In the rows, zero is written as 128.
Y: rows in 3 groups, each row roughly a mix of its group's directions (one row in no group)
Y (132 x 14)
[[131  95 138 104 131 115 168 148 124 163  92 102 166 100]
 [147 122 118 160 169 124 118 170 112 123 128 172 154 166]
 [123 112 137 161  98 144 151 131 124 110 171  69 136 105]
 [158 158 148 101  80 104  97 175 139 124 110 130 133 131]
 [127 178  83 136 157 119 166  99 117 161 112 144 121 129]
 [130  80 134 151 177 107 131 139 127 155  90 107 155 111]
 [131  84 155  75 119 123 123 138 176  94 145 126 128 125]
 [159  99 127 142 147  94 156 115 109 139 178  85 115 137]
 [ 99 111 161 107 127 160 135 147 173 149  93  91 140 139]
 [126 159 122 131 140 188 108 125  79 100 113 113 141 152]
 [ 82  97 130 125 119 124  87 125 148 149 123 167 146 171]
 [ 98 139  90 119 114 157 135 163  70 139 133 148 146 109]
 [ 86 135 115 126 119 137 112 107  95  78  92 116 137 167]
 [109 186 145  94 151 119 165 139 107 133 144 126  89 128]
 [109 132 143 169 157 104 107 123  68 152 113 155 114 122]
 [ 75 133 140  85 136 140 130 122 106 147 171 101 101 112]
 [174 138 142  99 124 119  85 147 112  90 100 106 115 157]
 [135 156 172 119 174 147  98 150 146 121 104 128 165 149]
 [120 129 148  81 190 142 123 129 145 139 128 158 149  95]
 [102 106 137 121 111 151 114 150 140 136  77 151 108  73]
 [147  88 152 150  97 153  99 118 152  93 133 157 143 159]
 [143 131 101 129 113 145 141 113 159  80 166  88 116 162]
 [130 185 133 148 112 134 123 107 126  70 115 118 120 166]
 [132 166 174 119  79  83 121 151 135 124 142 111 114 139]
 [149 134 128 173  98 151 140 164 171 114 118 140 170 121]
 [149 170 169 140 167 133 138 140 101 147 149 160 136 160]
 [155 118 105 147 127  94 175 136  88 107 147 110 118  89]
 [172 132 101 135 127  90 119 134 134 135 134 114  64  99]
 [152 128 111 115 108 166 151 107 157 112 139  87 171 158]
 [ 91 155 116 104 105 133 143 159 147 140 108 149 176  92]
 [151 102 156 164 116 141 142 160 165  86 119 127 166 132]
 [134 137 169 113 141  98 188 148 145  97 114 109 146 141]
 [134 156 165 120 139 160 120 149 121 115  80  87 136  92]
 [120 143 142 163  58 148 160 111 122 144 151 145 122 130]
 [104 120 155 110  97 145 155  91 114 136 110 181 158 123]
 [177 158 143 150 117 126 136 129 155 126 145 119 138 192]
 [112 118  90 109 176 125  86 131  96  89 117 113 147 123]
 [104 181 138 122 100  98 102 126 115 141 127 136 108 182]
 [114 128  72 138 136 155  97  81  99 163 126 132 119 122]
 [152 171 126  89 156  81 122 116 128 142 117 110  95 153]
 [153 148 137 166  77 165 107 129 137 157 164 131 144 135]
 [141 146 128  89 113 131 124 120 162 141 158 157 176 171]
 [134 103 122 100 169  68 155 138 145 136 128 100 146 151]
 [151 133 137 117  90 106 166  89 164 136 131 166  98 134]
 [164 150  92 175 129 153 143 127 112 111 102 172 116 120]
 [ 92 116 102 157  99 152  85 127 108 107 141 125 175 132]
 [104 132  87 144 122 127 108 108  69  92 138 135 134 162]
 [149 129 114  93 121 114 145 141 154 187 140 165 158 108]
 [143 102 102 107 123 137 166 128 159  96 122  67 121 137]
 [152 156 144 124 102 165  91 108 133 142 124 156 136  74]
 [124  65 130 104 151 112 134 156 157 172 122 115 146 136]
 [124  89 102  95 136 131 119 128 127 160 130 129 109  60]
 [109 100 104 130 133 127 135 114 126 143 185 180 165 128]
 [128 139 139  94 144 121  84 125 140 142 104 187  92 136]
 [170 121 115 135 157 162 107 110 153  77 107 150 106 141]
 [136 166  72 113 154 126 140 126 153 109 141 165 159 145]
 [108 138 137 176 118 104 103 172 148 121 119  93  92 146]
 [141 114 120  95 175 150 123 112 127 137  63 143 139 145]
 [101 125 106  90 136 115 133  82 151 126 139 181  95 129]
 [115 183 151 138 152 142 112 137 131 153 168 159  94 140]
 [122 103 131 133 107 123 131 111 124 152 201  93  99 137]
 [100 111 108 108 135 131  96  65  94 157 132 120 106 123]
 [101  96 129 103 101 117 138 154 140 171 125 133 111  72]
 [109  91  98 113 148 119 141 126 163 148 158  72 145 122]
 [133 121 106 146 124 137 130 135  74  91 121  89 173 152]
 [ 86 111 106 107 112 152 105 105 116 169 128 137  88 163]
 [156 129 153 127 169 121  84 126 130 108 120 109 137 187]
 [ 81 132 117 127  88 124 144 129 122 117 122  68 120 167]
 [114  74 116 124 158 131 117  78 139 129 149  88 106 126]
 [118 141 159 110 124 104 166 115 134 135  85 136  74 157]
 [110 116 122 145  95  77 154 114 117  99 112 158 100  92]
 [105 105 164 158  98 167 111 144 157 124 168 143 128 104]
 [114  82  86 124 131 139 156 126  91 119 142 136  97  86]
 [145 109 159 108 184 122 138 169 109 168 115 118 135 115]
 [ 79 134 154 138 124 104 129 126 102 117 102 177 110  90]
 [142 119 131 105 125 102 127 123 142 165 196 159 153 142]
 [163 161 147 137 116 116 117 119 103 105 104 154 121  66]
 [118  96  88 146  86 145 122 131 142 145 157  88 130 165]
 [129 170  69 128 131 157 110 158 128 162 156 123 116 117]
 [129 133 143 141 129 118 131 132 117  81  70 113 157 174]
 [183 149 143 136 130 123 116 148 112  83  89 151 118 154]
 [148  95 138 164 115 111 131 148 112 156 110 141  96  71]
 [137 115 111  96 144 121 133 154 171 100 135 155 114  70]
 [134 140  87  78 169 126 162 121 135 166 139 106 127 115]
 [123 146 150 109 149 100 142 150  89 130 142 176  80 128]
 [122  90  88 148 106 177 133 142 124 110 127 104 165 104]
 [129 136  98 104 178 115 130 126 131  68 115  90 129 123]
 [ 99 129 131  87  86 125 140 144 142 159  75 113 144 148]
 [143  89 141  82 162 105 133 134 130 153  73 132 119 124]
 [145 114 109 132 103 163  57 122  93 117 120 137 114 127]
 [128 178 113  84 122  93 110 160 102 164 124 138 128 138]
 [144 128 110 129 131 139 165 121 141 117 189  93 174 127]
 [ 96 145 151 166 168 138 179 115 141 139 143 152 148 141]
 [126 167 141 130 155 173 108 133  63 124 125 119 143 133]
 [135 185 111 116 169  97 154 130 107 113 126  87 119 131]
 [127 120 100 152 127  90 173 131 100 138 140  70 116 137]
 [ 98 126 153 102 166 129  97 137 111 107  67 126 146 129]
 [135 130 117  99 143 151  77  95 101 116 120  79 114 151]
 [114 166 139  99 157 143 125 150 131 121  97 143 135  64]
 [137 147 181 156 163 151 105 111 127 103 135 147 110 166]
 [150 108 114 145 129 122 123 157 126 192 170 116  94 135]
 [109 115  99 117 122 150 140 119  76 109 103  73 125 150]
 [113  62 142 146 142 116 175 110 126 104 118 135 154 121]
 [125 128 128 136 157 194 100  90 113 127  96 123 108 147]
 [135  77 145 141 117 156  81 114  96  96 131 149 102 124]
 [154 191 123 133 147 127 127 106 110 144 146 133 158 174]
 [159 122 132 111  93 129  64 152 160 123 128  93 131 133]
 [141 128 175 130 136 126 142 153 172 187 138 148 114 130]
 [121 152 129  75 141 109 150 147 144 142 111 139 190 130]
 [167 146 152 112 118 104 118 119 143 151 189 148 145 157]
 [124 135 181  99 135  95  83 129 138 139 131 114 147 171]
 [ 95 132 104 128 145 109 154  90 160 182 139 109 152 126]
 [140 127 130 155 111 130 157 138 159  88 146 101 189 129]
 [ 95 148 106 168 115 146 129 141 104 138  70 151 144 108]
 [123 137 151 138 164  85 103 134  92 129  90 174 125 136]
 [ 88 111  86 135 112 137 107 102  98 102 155 157 162 129]
 [168 102 121 134  76 106 133 147 161 137 112 134  83 125]
 [158  82 148 143 119 138 120 103 115 145  95 107 112 181]
 [103 108 117 138  89 154 155 108 102 108 136 133 186 107]
 [144 122 119 129 126  88 172 116 185 135 107  97 155 125]
 [ 69 121 129 131 156 161 129 134 105 117 110 126 157  81]
 [122 143 172 140 111 139  71 156 132 143 153 168 128 143]
 [ 93  78 143  93 109 127 106 127 138 137 163  88 125 107]
 [150 111 164 140 107  61 115 141 121 126 146 134  90 142]
 [127 136  64 127 119 151 151 122 137 187 140 140 126 109]
 [ 84 122 104 148  91 137 140 101  76 100 138 143 144 139]
 [113  61 135  92 114 105 125 132  85 109 115 118 139 117]
 [100 142 109 154 170 133 103 119  93 136 114 186 137 121]
 [117  99  94 157 107 142 171 126 120 137 149  71 134 113]
 [161 162 119 159 135 164  71 110 124 121 113 141 121 157]
 [128 152 131 147 103 143 160 110 151  77 144 123 179 144]
 [151 139  91 149 153  89 108 127 140  96 175 146 132 156]]
which group is each row in? (one row of each group first)
[172 150 157 125 143 125 123 130 153 171 156 173 119 103]
T
[109 113 117 161 117 172  91 100 164 153 162 117 129 114]
H
[ 94  89 156 121  78 130 116 146 149 131 162 130 115  93]
G

[102 152 132 152 111 154  99 119 121 114 127 172 174 165]
G
[139  91 132 164 132  88 142 147 115 116 127 163 183 126]
G
[125 144 113 101 181 135  81 132 139  86 103 104 137 119]
T
[155 166 114 139 174 121 159  89 118 115  96 124 115 156]
H
[139  88 174 162 109 154 107 127 117 154 140 152 139  91]
G
[ 90 122 166 113  76 108 140 149 122 147 111  95 157 140]
G
[135 108 151 172 102 102 155 165  87 157 121 111 119 141]
T
[108 136 120 148 166 172 124 171  92 122 159 144 145 148]
H
[142 135 142 142 149 145 100 142  64 153 144 159 160 114]
T
[127 199 143 161 142 156 147 131 120 129 122 166 128 145]
H
[116  87 159 127 126  85 169  97 128 126 123 161 104 106]
H
